128 stands for zero in the data rows.
Some points, one per row:
(138 143 137 126 153 164 151 160 143 91 119 106 161 143 97 79 134 162 99 151 111 125 161 128 117 138 96 145 118 84 168 101 121 122 119 193 131 147 121 75 89 100 108 106 98 148 123 173)
(123 74 69 155 98 96 111 135 103 157 113 125 115 77 125 159 109 112 172 116 140 76 139 86 117 83 129 181 119 91 137 115 172 175 164 121 141 133 146 58 114 150 122 85 169 121 144 95)
(133 196 141 113 181 90 126 106 147 122 128 126 122 139 140 99 179 160 128 111 127 108 142 106 126 166 122 187 155 106 130 97 92 151 99 133 168 140 111 83 80 109 135 146 148 182 84 172)
(133 144 156 159 154 167 85 130 155 118 102 126 145 107 140 105 91 132 150 116 98 99 119 130 136 91 170 140 104 147 138 131 158 112 125 84 166 161 148 170 127 115 100 127 144 107 114 150)
(136 120 97 143 155 131 151 155 81 131 122 158 124 145 150 146 145 152 110 122 180 142 99 124 153 125 130 98 90 133 139 192 92 147 152 107 106 89 84 160 154 163 110 118 167 64 187 127)
(108 108 144 148 141 143 175 123 152 93 147 137 134 161 150 119 159 95 138 77 155 107 150 117 148 139 130 162 83 97 98 144 98 154 119 103 164 112 102 112 107 156 136 158 121 105 108 126)
(122 133 115 124 185 113 174 158 147 104 138 148 64 150 95 135 167 175 156 147 143 164 124 82 53 150 75 135 156 99 93 59 65 177 103 73 170 111 128 111 112 170 126 150 80 144 136 104)
(84 180 155 157 62 198 137 130 98 151 93 57 182 80 139 50 105 93 93 122 105 88 154 103 115 72 143 103 177 113 187 229 240 110 110 199 111 135 124 130 218 77 241 77 124 119 125 140)
(140 99 144 144 144 146 104 129 142 135 95 161 143 192 114 194 133 136 119 127 132 147 102 140 131 159 120 111 129 169 75 135 154 157 100 114 179 139 151 84 136 142 130 165 128 145 126 115)
(127 146 134 144 104 152 113 143 138 132 126 100 131 141 144 116 110 116 127 139 106 144 146 159 148 114 133 119 159 141 124 137 160 66 145 153 126 137 151 127 173 92 128 169 133 132 157 149)
(130 184 168 157 158 121 46 161 168 67 161 62 153 168 153 24 49 139 121 156 162 100 191 75 122 141 193 127 217 160 102 99 96 91 141 183 122 118 113 82 154 44 185 180 133 153 42 148)
(117 110 149 103 95 196 176 142 88 150 134 93 163 180 52 68 183 99 141 95 107 145 145 97 147 126 136 86 175 107 128 202 148 88 116 90 96 151 136 116 122 168 156 158 149 100 200 217)
(187 177 82 125 144 166 168 32 174 37 173 121 79 163 151 155 108 114 173 91 198 144 142 159 62 203 166 162 112 84 12 37 110 152 191 199 159 89 110 49 103 128 134 229 93 122 66 168)
(83 109 28 121 161 55 104 175 98 215 98 195 157 103 163 190 143 100 89 175 85 62 51 109 156 77 127 117 112 153 161 164 195 164 104 18 44 96 115 173 173 168 231 51 151 153 103 33)
(140 128 133 134 99 110 90 129 142 120 137 96 117 186 98 154 149 142 192 166 186 113 180 122 72 170 140 134 162 159 80 72 126 169 154 160 168 122 140 64 124 154 105 158 136 170 5 130)
(79 96 159 121 144 150 148 146 154 159 115 165 126 127 131 162 186 127 89 124 98 105 115 137 134 95 132 137 144 185 144 105 140 130 135 55 73 137 112 183 120 175 112 105 103 153 174 63)
(109 130 84 73 118 96 135 85 149 93 137 165 139 141 84 161 138 113 106 146 171 163 127 147 97 155 135 160 105 103 127 71 147 172 124 112 150 111 175 127 120 188 102 161 121 155 77 67)
(100 89 68 132 133 131 131 179 117 135 104 118 196 123 95 127 158 131 124 171 102 112 144 106 78 142 140 115 125 152 154 168 117 132 71 91 112 121 136 137 119 108 102 146 104 169 153 167)
(161 164 120 106 166 72 165 146 167 133 105 162 69 185 199 136 82 111 164 123 176 195 119 173 51 169 175 128 134 117 101 96 65 180 156 141 163 120 109 148 147 143 136 148 113 168 81 126)
(86 81 94 65 147 80 143 149 119 176 89 164 128 119 122 174 179 128 81 163 111 114 117 144 112 140 62 88 116 164 134 120 155 85 56 31 100 122 96 154 149 140 107 122 148 145 133 68)
(98 102 113 138 101 134 122 177 129 137 144 128 126 94 176 151 152 135 158 131 104 100 114 113 155 103 157 140 146 146 126 160 186 85 100 105 103 79 154 133 111 145 169 165 143 122 185 147)
(131 183 162 172 142 133 134 132 203 83 130 98 114 152 137 75 124 153 121 125 167 167 141 153 100 165 114 84 149 126 39 86 59 137 150 183 123 150 104 133 120 89 119 169 112 163 56 128)
(119 114 121 95 156 97 221 137 123 86 161 181 59 128 148 141 67 115 155 184 195 146 103 159 70 137 169 189 101 103 45 100 80 216 182 189 191 111 130 146 151 167 158 152 51 189 104 140)
(159 87 68 83 148 86 186 126 135 158 112 163 51 127 156 214 125 118 145 160 195 108 131 188 99 197 83 167 78 110 115 38 68 235 110 149 124 138 97 136 133 114 141 86 81 123 103 27)
(155 131 90 101 154 90 151 106 96 156 130 156 140 123 169 171 125 69 107 162 188 139 99 148 101 106 143 144 93 160 145 144 106 180 114 125 122 142 126 147 148 155 155 97 137 184 128 95)
(109 114 95 127 150 96 141 133 97 170 134 112 158 151 187 167 119 167 90 151 165 136 165 134 185 141 181 110 145 130 89 137 161 160 94 116 96 144 65 158 171 158 138 131 100 164 166 102)
(122 104 89 133 131 149 152 81 131 156 117 109 192 46 90 162 80 127 114 147 194 140 148 147 129 127 67 90 90 76 129 125 137 94 104 135 121 143 119 151 153 135 98 119 144 91 175 124)
(154 113 162 163 138 176 82 134 111 100 137 173 157 121 162 40 140 112 87 108 100 135 177 79 103 126 161 131 126 109 178 132 100 91 119 147 114 143 97 123 135 133 131 135 101 148 136 177)
(112 157 139 138 137 129 62 83 119 107 146 114 119 74 117 146 113 93 140 113 123 80 158 121 139 123 132 154 80 146 192 120 154 147 158 176 135 97 161 90 186 141 142 140 129 115 143 133)
(125 113 81 87 183 132 149 91 111 165 108 167 128 130 135 134 74 122 98 139 170 119 158 161 79 93 131 109 86 138 107 121 106 169 202 73 117 83 110 129 175 162 97 106 52 117 165 99)
(165 59 94 41 114 108 160 108 153 177 115 206 77 67 162 175 125 58 105 149 207 140 85 157 111 162 181 155 87 126 130 113 126 149 150 181 120 154 121 167 182 175 133 0 102 148 156 55)
(152 186 146 164 165 77 97 144 165 97 179 141 124 109 117 125 161 135 98 126 137 150 144 93 134 125 147 165 146 172 125 70 74 155 123 139 145 160 113 97 154 114 149 148 133 190 91 138)
(156 143 116 118 89 79 122 124 134 66 206 117 172 139 77 117 114 123 106 144 94 142 118 133 110 150 106 171 98 147 204 92 132 158 126 142 202 145 133 87 175 141 122 133 167 119 116 146)
(85 67 35 141 159 23 138 147 132 134 116 190 97 106 142 141 144 144 120 128 174 142 76 161 112 100 98 164 103 123 104 81 108 171 103 104 113 106 96 115 100 111 129 110 131 138 63 75)
(128 157 175 147 120 200 146 134 76 129 147 112 124 147 106 109 128 169 141 157 52 118 113 113 190 97 138 61 163 124 123 124 147 51 174 86 132 112 163 158 104 152 16 162 84 74 205 146)
(139 85 71 80 138 117 167 85 135 154 159 170 39 100 172 169 94 119 87 150 191 166 101 202 124 150 133 199 112 108 69 98 98 194 194 179 112 99 160 142 155 124 128 21 111 165 146 86)
(67 129 66 100 140 78 147 160 103 254 120 180 138 70 150 219 112 126 88 160 152 89 90 154 137 68 194 180 69 124 179 155 111 170 79 103 86 128 74 169 180 142 206 17 117 138 105 81)
(159 78 111 155 141 133 126 134 158 176 118 158 111 156 147 106 136 96 151 157 141 137 86 136 157 137 176 107 102 114 130 177 151 132 104 92 77 120 157 144 118 184 132 173 119 82 131 134)
Here are 16 more points, each followed by its number:
(146 129 136 77 162 110 124 109 161 70 128 168 126 165 195 120 134 136 100 150 189 123 127 113 79 155 166 180 115 154 31 49 105 206 162 128 119 183 111 110 135 175 133 90 162 181 107 103) 0
(107 140 150 150 126 200 148 109 114 122 122 141 115 131 137 144 194 170 157 82 78 158 122 165 170 109 139 91 144 140 145 196 129 74 154 125 121 125 144 165 111 87 138 185 125 129 154 187) 1
(124 183 133 184 212 116 79 151 206 76 144 155 160 136 110 65 137 127 146 115 159 138 149 148 119 154 162 197 144 138 145 66 95 137 104 211 190 93 172 134 134 125 127 131 134 151 41 159) 2
(139 148 154 148 136 104 106 168 108 107 111 163 172 156 107 124 148 135 113 131 117 92 199 118 192 109 132 119 161 136 127 145 144 87 89 122 127 106 152 102 96 160 135 123 126 105 153 178) 3
(118 92 86 65 140 85 122 147 144 159 147 159 91 115 184 137 122 174 153 156 171 139 198 111 120 125 120 216 119 145 100 100 123 162 117 98 107 147 121 98 125 135 155 86 114 151 77 149) 4
(158 147 107 168 117 131 116 140 120 118 113 119 127 165 113 101 127 152 140 141 131 127 197 61 157 109 132 140 126 163 178 133 145 140 126 134 117 82 154 68 139 146 158 160 172 128 97 151) 5
(171 154 169 101 111 140 120 141 163 121 154 113 173 102 148 113 171 129 140 119 54 123 152 109 133 109 133 98 154 135 157 143 166 133 119 63 169 105 112 153 119 163 127 138 187 105 180 136) 6
(96 154 119 124 142 138 96 164 93 104 120 62 132 111 130 119 92 123 145 96 63 143 155 122 129 88 145 129 178 130 121 129 115 145 125 132 151 143 132 92 131 112 142 139 173 130 165 155) 7
(152 117 162 113 85 153 101 115 112 103 179 116 118 91 55 96 128 155 118 110 146 116 161 174 118 166 139 134 35 131 128 115 96 148 134 136 176 183 122 104 90 65 115 126 107 111 101 133) 8
(108 132 129 79 139 79 107 169 153 142 154 158 96 131 155 147 148 126 139 152 153 134 160 88 173 136 126 154 92 194 137 126 98 142 68 134 142 153 135 148 164 146 110 121 91 196 81 114) 9
(171 134 166 135 115 162 158 136 102 73 146 128 95 208 140 117 108 97 113 141 169 139 125 136 102 177 154 64 126 130 70 96 127 149 187 185 111 159 119 116 147 133 144 129 81 89 175 157) 10
(146 129 137 171 141 151 114 172 161 83 173 105 160 113 156 76 117 105 132 81 153 110 136 106 164 125 135 119 120 159 142 95 108 72 99 132 126 130 149 101 130 109 129 129 152 99 135 178) 11
(134 145 130 129 107 134 136 127 140 87 131 111 117 104 173 64 114 105 150 135 62 162 141 140 135 145 191 154 104 160 104 125 178 75 111 149 115 90 135 124 132 120 157 140 160 106 105 131) 12
(129 126 147 126 171 114 145 144 106 155 79 114 125 116 146 153 163 158 122 131 139 144 152 117 122 87 75 79 125 154 149 148 173 119 142 164 102 125 149 110 121 129 175 156 117 138 130 81) 13
(115 168 172 144 106 155 138 126 143 150 113 90 161 139 133 122 153 77 129 127 62 146 147 88 177 147 96 87 133 161 160 169 188 73 75 100 139 125 156 114 120 102 113 147 118 127 159 174) 14
(137 84 123 107 139 104 147 89 142 136 110 177 110 152 160 126 169 132 165 151 104 132 122 157 132 92 152 159 145 117 105 124 178 143 144 120 118 96 115 136 117 142 166 117 137 116 177 108) 15
Which two of these numbered points are nearest to each point below, looking only along the 6 directions in which the first points spread most? Their numbers follow each, nearest first.
(94 100 99 127 158 92 120 121 126 131 135 185 102 130 155 146 107 135 112 152 174 82 100 176 75 127 164 163 91 165 141 109 88 152 165 156 118 113 106 139 151 107 157 98 150 162 94 85) > 4 9
(101 102 117 97 168 75 164 127 157 158 148 194 92 141 145 166 138 150 88 155 152 109 94 152 114 101 159 174 143 108 91 48 110 166 147 133 116 151 130 109 116 97 131 59 142 167 93 118) > 4 9
(110 170 150 99 149 91 108 110 157 93 147 151 180 129 84 124 162 116 181 120 85 146 130 83 98 121 102 141 162 59 109 124 93 161 108 114 183 172 149 157 79 105 131 201 178 112 122 151) > 5 11
(93 111 204 186 105 150 130 110 104 119 91 57 163 138 115 85 152 138 115 85 84 72 126 129 146 82 130 65 155 130 175 180 156 39 106 127 97 111 110 175 143 64 141 151 192 96 158 186) > 14 3
(93 101 111 109 176 109 142 163 141 110 145 158 107 117 129 132 137 85 40 146 136 127 127 93 107 128 125 186 123 110 133 137 108 162 87 92 142 126 137 146 163 143 134 77 105 182 90 142) > 9 4
(137 151 103 129 132 192 94 113 182 119 123 125 130 140 111 56 128 107 144 99 120 195 141 112 132 152 107 112 122 159 106 120 143 89 158 149 134 137 123 103 163 71 99 175 126 113 134 184) > 11 7
(127 156 123 132 136 109 124 125 142 124 165 125 137 160 61 132 147 94 164 71 91 149 76 96 165 114 125 170 92 114 146 106 105 175 105 129 212 165 174 133 116 159 140 164 124 140 129 131) > 5 8
(115 123 95 75 127 174 111 164 102 162 134 154 134 142 177 137 105 135 95 171 83 117 97 123 123 168 124 155 161 161 145 126 114 171 110 135 94 122 152 141 102 104 180 86 114 100 121 170) > 13 9
(88 185 63 127 135 131 134 123 108 128 198 126 139 91 77 110 156 127 151 98 156 137 119 150 90 175 133 169 71 101 119 111 104 153 110 166 171 173 174 120 98 141 102 106 145 149 133 141) > 8 4
(145 128 131 116 127 139 127 133 159 126 117 83 102 137 168 108 69 109 132 111 161 131 127 110 111 84 124 101 132 119 105 181 125 148 139 170 156 162 115 86 166 168 155 175 134 65 165 153) > 12 10
(117 116 183 121 51 110 183 103 108 123 135 128 113 147 80 111 107 123 131 106 68 105 128 131 134 124 182 65 186 192 139 150 110 85 115 114 98 113 147 153 123 135 82 176 115 37 155 177) > 1 6
(102 100 141 165 131 116 135 104 140 168 85 95 204 112 87 159 139 171 148 126 85 153 132 129 138 95 114 110 131 138 171 169 111 131 108 46 93 140 123 186 113 73 102 116 121 83 209 126) > 6 14
(93 135 120 167 95 135 89 152 91 200 127 43 184 67 123 85 66 116 63 106 165 107 190 119 163 107 144 134 111 131 244 197 177 109 125 186 127 160 118 106 161 57 180 79 163 153 150 115) > 7 11
(109 241 130 153 163 137 57 139 219 118 134 109 121 148 93 111 110 144 148 107 110 188 121 109 125 168 134 195 130 144 136 115 137 166 110 178 140 163 136 101 109 95 133 156 172 209 17 154) > 2 5
(115 109 167 182 55 165 144 157 110 174 62 71 170 117 98 72 155 133 95 65 92 76 191 127 141 79 95 63 173 194 185 162 99 76 77 97 82 111 91 131 103 86 153 118 164 77 156 183) > 14 6
(133 168 159 174 154 164 174 107 162 63 67 84 83 168 142 85 79 105 141 147 145 230 128 86 104 187 123 113 159 88 25 66 122 148 169 201 120 130 126 126 75 138 112 178 135 118 119 175) > 10 2
(173 162 191 119 77 136 145 114 143 136 112 108 205 154 135 113 146 172 140 77 126 138 157 125 107 134 106 78 124 108 140 104 147 106 120 185 153 144 110 107 88 81 104 130 95 109 96 152) > 11 8
(185 125 135 96 102 141 129 103 134 76 173 161 141 98 93 109 137 119 81 113 136 118 134 112 141 153 75 111 132 125 89 88 111 112 98 146 161 138 148 129 81 108 100 136 147 105 110 88) > 8 11
(140 170 185 200 166 105 105 181 161 70 189 141 124 182 99 67 82 96 103 121 118 110 146 111 117 121 162 172 108 169 134 48 136 166 138 153 192 173 122 133 143 125 116 168 164 190 98 182) > 2 11
(147 119 221 138 96 139 77 138 148 114 128 130 111 144 96 118 122 152 83 87 152 134 155 112 134 117 171 119 163 155 142 130 129 85 169 137 170 151 134 109 115 95 119 186 174 125 124 155) > 11 7
(199 151 172 168 141 147 131 45 128 75 142 120 89 145 159 87 147 119 191 148 166 204 117 106 73 184 159 103 168 71 48 83 75 156 195 183 173 57 179 88 112 119 109 148 93 140 104 153) > 10 2
(160 141 151 76 169 115 176 74 145 70 80 147 67 172 149 151 193 121 172 154 158 173 35 159 82 192 92 120 105 157 71 106 58 183 145 126 95 173 144 131 127 172 117 112 87 125 88 94) > 0 4
(117 117 184 155 72 123 77 141 93 154 93 87 141 103 145 72 183 101 176 114 103 136 165 65 199 64 152 78 168 93 210 255 188 47 160 154 88 126 122 101 123 102 129 109 124 76 196 167) > 14 6
(186 126 183 153 146 174 162 99 116 71 125 113 92 170 122 86 105 149 139 126 170 206 158 98 147 194 89 101 182 129 41 91 142 140 128 158 134 97 109 83 101 109 121 162 64 136 125 156) > 10 11
(154 114 53 106 179 107 119 113 121 140 160 176 139 105 156 153 129 120 91 158 163 152 109 181 138 121 132 163 71 95 161 121 102 174 136 109 174 135 182 130 146 166 135 124 112 115 86 83) > 4 15
(141 123 120 113 90 114 137 134 113 92 140 162 182 133 115 130 88 91 100 118 151 129 133 107 176 95 161 164 127 180 167 151 136 80 114 106 112 70 153 156 80 148 142 112 105 156 139 109) > 13 15
(126 141 183 214 99 199 163 103 113 92 60 32 169 139 143 105 25 141 130 87 121 96 183 116 138 80 85 35 162 122 86 235 179 47 176 153 93 96 153 142 110 81 124 189 145 58 213 208) > 1 14
(130 120 154 102 116 134 93 167 155 129 133 74 189 84 108 106 115 101 130 144 88 76 178 136 211 112 154 156 124 147 178 154 164 87 130 144 112 89 144 140 132 82 178 122 186 136 136 152) > 7 5
(124 113 115 146 109 161 168 120 143 171 110 112 125 164 104 132 165 143 138 147 101 103 132 151 163 119 75 60 137 129 193 148 100 123 144 117 82 137 52 152 117 126 161 93 98 80 104 110) > 13 6
(116 132 96 160 125 89 75 190 128 122 124 112 150 141 177 121 129 101 113 170 144 104 96 93 104 107 154 175 88 163 150 114 122 149 121 96 142 106 93 122 108 96 144 125 127 159 123 85) > 9 4
(156 118 95 93 131 96 151 162 206 59 158 175 35 165 197 157 168 117 112 143 155 157 76 144 111 153 145 199 110 145 42 75 136 190 133 143 148 103 126 118 107 165 110 140 135 188 89 127) > 0 4
(121 105 117 77 125 117 85 141 87 158 125 162 191 123 140 143 134 118 124 141 129 81 143 144 148 113 134 164 93 134 194 174 165 120 101 90 108 121 85 132 127 121 112 129 152 172 167 43) > 13 15
(126 175 158 151 87 134 126 167 117 197 105 55 173 107 109 66 96 158 114 140 138 85 187 87 167 102 145 40 142 138 211 167 183 93 92 40 105 129 78 120 148 109 123 127 144 113 168 184) > 14 3
Now 16 new points, numbered from 0 again:
(57 159 169 180 85 161 145 199 91 165 130 18 180 89 101 61 111 127 80 120 68 107 155 66 172 92 101 86 145 176 146 167 179 76 115 151 111 180 64 144 108 57 138 101 153 112 178 170) 0
(144 173 140 150 166 132 111 108 119 58 164 177 110 156 129 91 130 149 155 126 108 94 150 123 71 177 145 127 135 154 87 65 106 113 92 176 104 172 147 111 124 95 103 159 128 109 94 130) 1
(83 119 118 120 140 160 116 137 116 165 76 144 152 153 162 116 122 98 136 170 145 157 122 119 123 101 144 145 194 141 114 170 115 127 130 109 17 94 58 141 172 107 103 101 151 106 162 101) 2
(164 145 168 154 122 155 123 123 120 95 167 95 88 125 161 120 103 154 155 94 160 163 112 132 111 157 134 151 128 104 86 90 138 156 155 157 152 108 121 145 106 137 72 160 146 127 104 137) 3
(118 122 113 190 159 118 54 131 90 111 173 131 149 123 151 133 120 157 95 122 153 99 173 150 145 102 120 157 129 158 177 151 160 122 100 95 66 176 135 102 135 158 182 136 112 132 139 124) 4
(138 125 76 82 127 116 131 143 103 177 131 174 132 131 176 160 147 103 134 163 132 110 143 178 127 138 101 128 127 122 123 84 86 177 124 102 77 114 110 186 144 131 115 94 104 111 79 80) 5
(123 130 159 126 126 177 194 115 131 101 145 125 124 160 127 134 149 118 162 73 76 153 145 146 92 119 84 40 124 123 55 102 105 111 165 102 139 126 159 187 79 134 140 154 69 114 173 140) 6
(164 137 123 138 116 117 139 158 160 97 145 137 121 112 107 155 137 149 128 135 164 158 109 107 126 164 57 136 95 102 126 121 111 105 119 90 134 117 158 137 141 131 123 137 97 124 142 107) 7
(139 129 129 137 109 104 188 162 79 124 110 160 115 104 132 135 106 111 99 126 117 121 121 141 129 84 117 161 105 122 123 178 180 153 165 142 120 94 125 94 120 76 135 94 108 124 150 146) 8
(176 120 155 83 131 161 154 46 154 70 135 54 71 198 111 105 87 97 196 138 200 197 124 145 83 174 143 103 138 145 18 44 61 121 225 208 165 79 191 84 99 150 149 115 98 121 117 124) 9
(165 169 165 136 97 92 101 98 125 113 111 75 133 174 136 68 145 126 119 129 103 123 133 133 113 166 109 121 176 92 83 92 131 117 122 165 139 89 179 105 103 116 114 184 119 139 122 163) 10
(166 119 75 122 155 97 143 94 156 173 180 122 105 120 162 142 120 124 128 138 175 172 75 120 97 185 34 142 118 98 90 103 101 117 104 110 196 129 198 131 86 121 110 136 128 138 89 73) 11
(109 146 96 144 92 170 96 98 111 126 134 130 108 111 110 85 101 117 78 129 122 123 148 104 145 108 142 166 115 115 142 93 185 85 138 179 145 143 161 107 113 143 125 111 145 119 142 183) 12
(113 124 137 148 74 93 124 126 141 89 148 94 81 131 186 79 146 137 187 137 190 109 185 80 133 149 153 151 181 121 95 139 176 115 172 192 130 108 105 98 145 101 154 83 116 113 141 122) 13
(108 154 157 141 133 62 129 173 124 191 114 90 150 116 121 64 126 108 152 131 119 104 138 154 153 114 94 140 105 125 171 142 163 89 145 147 140 99 133 135 127 140 155 140 152 159 115 152) 14
(59 154 161 148 92 150 168 152 115 192 106 83 169 79 88 122 160 173 65 132 100 56 137 106 184 99 78 127 65 124 194 128 151 67 78 94 115 147 100 142 137 76 144 53 108 118 149 140) 15
The same question for these:
(131 160 162 134 92 159 127 115 118 98 108 89 130 129 104 108 147 139 151 122 101 177 121 115 129 200 135 118 173 128 131 113 129 91 106 135 145 158 163 131 120 113 95 169 151 95 122 191) > 10 1
(159 115 159 146 164 150 159 90 141 41 75 115 9 199 159 110 123 131 171 136 160 197 156 159 101 179 181 109 179 94 38 100 92 171 189 193 192 73 166 133 78 149 137 159 152 93 105 155) > 9 3
(96 93 168 159 151 147 97 164 161 143 120 115 115 162 141 110 129 152 119 106 127 106 143 125 155 76 157 135 140 88 144 159 137 127 123 153 137 125 105 87 114 138 151 93 139 129 99 162) > 14 4
(181 77 73 76 132 110 151 122 90 162 139 168 114 109 205 202 120 125 91 187 204 133 66 134 28 122 134 156 82 90 91 165 120 215 129 154 128 91 145 171 143 134 160 92 95 155 165 61) > 5 8
(199 108 113 132 143 156 150 60 121 54 102 162 112 154 183 132 102 115 148 64 186 125 128 144 82 175 148 123 76 90 54 87 93 191 147 196 137 128 144 100 95 120 108 120 93 106 136 129) > 9 3
(147 147 157 151 90 125 114 165 164 89 93 105 151 169 172 105 137 152 123 112 85 180 177 116 138 83 121 154 153 149 107 120 156 141 159 145 128 123 141 97 112 112 133 141 189 128 113 193) > 10 1
(117 122 118 124 153 148 170 126 129 93 156 117 102 146 132 98 123 102 174 114 133 121 90 172 117 116 117 157 137 122 58 102 101 160 162 145 109 177 130 105 134 127 127 164 91 108 127 153) > 3 1
(118 154 114 154 136 147 156 121 85 174 87 181 143 166 193 186 100 167 135 153 130 84 87 124 148 77 133 58 124 111 151 182 93 123 131 115 20 107 95 192 151 132 146 119 90 150 168 114) > 2 5
(165 127 180 165 79 124 127 128 138 124 142 93 184 125 134 104 139 108 138 101 111 111 144 157 156 121 122 126 130 106 171 125 164 85 168 169 138 159 180 79 169 131 94 120 138 127 85 180) > 12 14
(70 100 101 121 86 94 147 110 50 188 103 107 196 79 46 180 89 152 93 105 89 79 96 191 142 111 30 126 107 133 234 180 179 92 48 45 97 176 89 192 119 96 136 117 182 123 139 111) > 15 4
(132 127 243 96 150 141 130 125 110 127 120 107 169 143 68 122 195 129 165 132 99 149 158 127 171 138 153 71 203 145 120 188 165 85 131 92 134 122 110 146 168 151 86 167 187 93 143 211) > 6 10
(101 144 149 128 86 144 105 97 119 89 158 90 142 111 113 126 91 72 111 96 98 138 165 129 152 149 119 98 161 74 152 173 173 81 161 91 161 138 130 151 146 141 161 116 139 100 179 162) > 12 14
(117 168 136 98 141 146 41 111 159 134 158 113 120 166 114 84 110 112 154 98 146 158 167 117 124 98 172 150 168 116 152 151 142 135 178 165 125 113 109 92 157 111 97 121 127 130 120 165) > 13 12
(102 129 103 114 175 116 108 149 147 182 138 159 181 146 138 139 151 131 62 149 107 102 150 85 140 94 150 140 129 136 147 169 167 111 93 75 190 133 137 110 115 106 155 99 143 165 118 107) > 4 14
(54 172 146 137 88 131 154 149 90 160 122 119 218 65 40 177 146 144 96 74 107 78 125 130 157 94 31 106 91 129 171 166 146 146 30 15 66 163 117 184 185 98 91 131 191 92 137 158) > 15 4
(143 123 66 125 144 115 149 117 153 65 159 171 118 149 114 188 177 115 152 130 115 146 97 150 79 150 55 199 93 147 66 85 99 189 118 136 189 166 170 145 156 113 62 156 157 146 130 100) > 11 7
(103 115 167 181 107 176 143 143 117 101 112 44 160 134 97 49 148 146 98 92 95 146 214 105 212 130 147 75 251 146 120 178 163 55 88 150 60 86 121 155 106 110 158 191 134 91 169 226) > 0 10
(65 163 115 145 73 98 142 142 68 194 96 153 186 58 81 170 157 112 121 137 60 83 73 160 135 113 43 70 55 114 238 104 98 84 106 76 115 157 93 179 142 140 126 134 188 88 143 110) > 15 4
(77 119 124 138 100 151 195 101 128 179 54 136 156 92 133 140 142 147 107 84 125 117 97 144 135 103 156 48 111 145 114 199 159 103 120 111 68 130 52 169 162 141 165 110 98 94 181 144) > 2 8
(111 128 92 144 138 91 91 141 124 155 126 161 161 132 177 162 120 144 112 146 110 78 145 124 128 119 172 189 107 133 136 124 135 111 135 110 115 104 106 104 130 142 184 89 115 141 92 121) > 4 14
(150 129 165 102 183 140 136 91 128 75 122 91 101 128 140 134 94 115 190 124 152 151 132 181 148 164 109 112 117 89 51 94 110 128 151 199 136 119 119 84 103 125 111 129 108 130 129 142) > 3 9
(113 162 205 150 66 168 122 127 59 125 104 83 176 86 132 41 155 157 145 127 87 108 159 42 187 100 196 65 219 125 120 208 176 40 153 85 77 95 160 110 107 119 90 134 159 68 216 192) > 0 14
(152 142 142 93 123 177 144 103 133 87 132 143 83 134 166 99 109 143 178 119 122 143 94 165 87 133 138 96 134 149 36 98 101 143 168 170 131 104 121 55 86 158 96 200 141 109 124 143) > 3 9
(177 182 147 87 78 138 104 96 100 119 123 86 133 165 130 129 120 86 118 108 77 149 141 134 133 197 168 102 144 114 170 116 112 109 157 134 101 154 155 107 122 133 140 119 128 90 144 129) > 12 8
(127 162 135 171 116 185 139 141 97 88 120 110 124 125 108 53 123 130 114 157 120 145 182 109 108 144 111 177 133 90 95 128 124 103 152 130 167 85 153 110 143 89 68 184 133 171 112 174) > 10 1
(144 148 117 131 132 112 51 102 189 95 143 75 110 104 140 140 97 117 159 135 179 139 159 118 154 128 168 212 136 182 116 74 91 146 109 204 111 141 134 68 136 146 181 107 171 187 94 109) > 13 1
(135 132 164 142 75 162 125 126 64 153 94 25 152 126 82 86 137 94 146 143 71 110 96 50 194 35 162 47 207 129 183 216 197 0 119 116 56 143 117 156 145 116 80 165 119 53 214 182) > 0 15
(126 189 157 167 121 154 91 105 147 144 135 58 142 110 135 70 86 79 108 107 121 143 194 121 162 121 144 151 148 140 176 158 103 76 138 194 151 161 146 144 133 106 135 123 139 96 158 141) > 12 13
(170 136 146 136 134 52 113 119 166 63 142 121 150 93 80 122 118 74 125 122 86 174 113 121 110 207 162 117 153 128 145 98 56 145 105 176 145 150 180 84 102 131 140 125 146 141 138 131) > 1 10
(132 116 106 167 120 119 174 172 115 117 148 96 105 212 152 160 83 110 117 115 143 134 89 144 70 153 85 173 67 84 151 63 107 138 155 165 172 107 145 118 92 147 136 119 116 133 108 102) > 11 7
(162 157 195 102 139 132 42 130 154 88 144 156 89 182 148 123 128 127 119 121 154 172 122 87 163 156 175 220 114 92 96 116 111 133 121 132 176 155 130 97 156 121 121 114 142 160 38 127) > 1 13
(158 108 92 119 160 97 126 95 128 110 165 170 78 109 133 147 130 105 106 172 131 145 161 165 76 134 174 169 134 135 80 56 130 186 169 182 146 157 166 129 120 93 138 88 79 106 130 84) > 11 5
(157 125 129 89 137 164 125 118 138 131 164 157 100 171 113 121 154 139 140 99 107 110 105 173 74 95 69 107 111 110 42 137 61 152 108 71 123 132 119 173 110 153 92 188 135 117 117 128) > 6 7
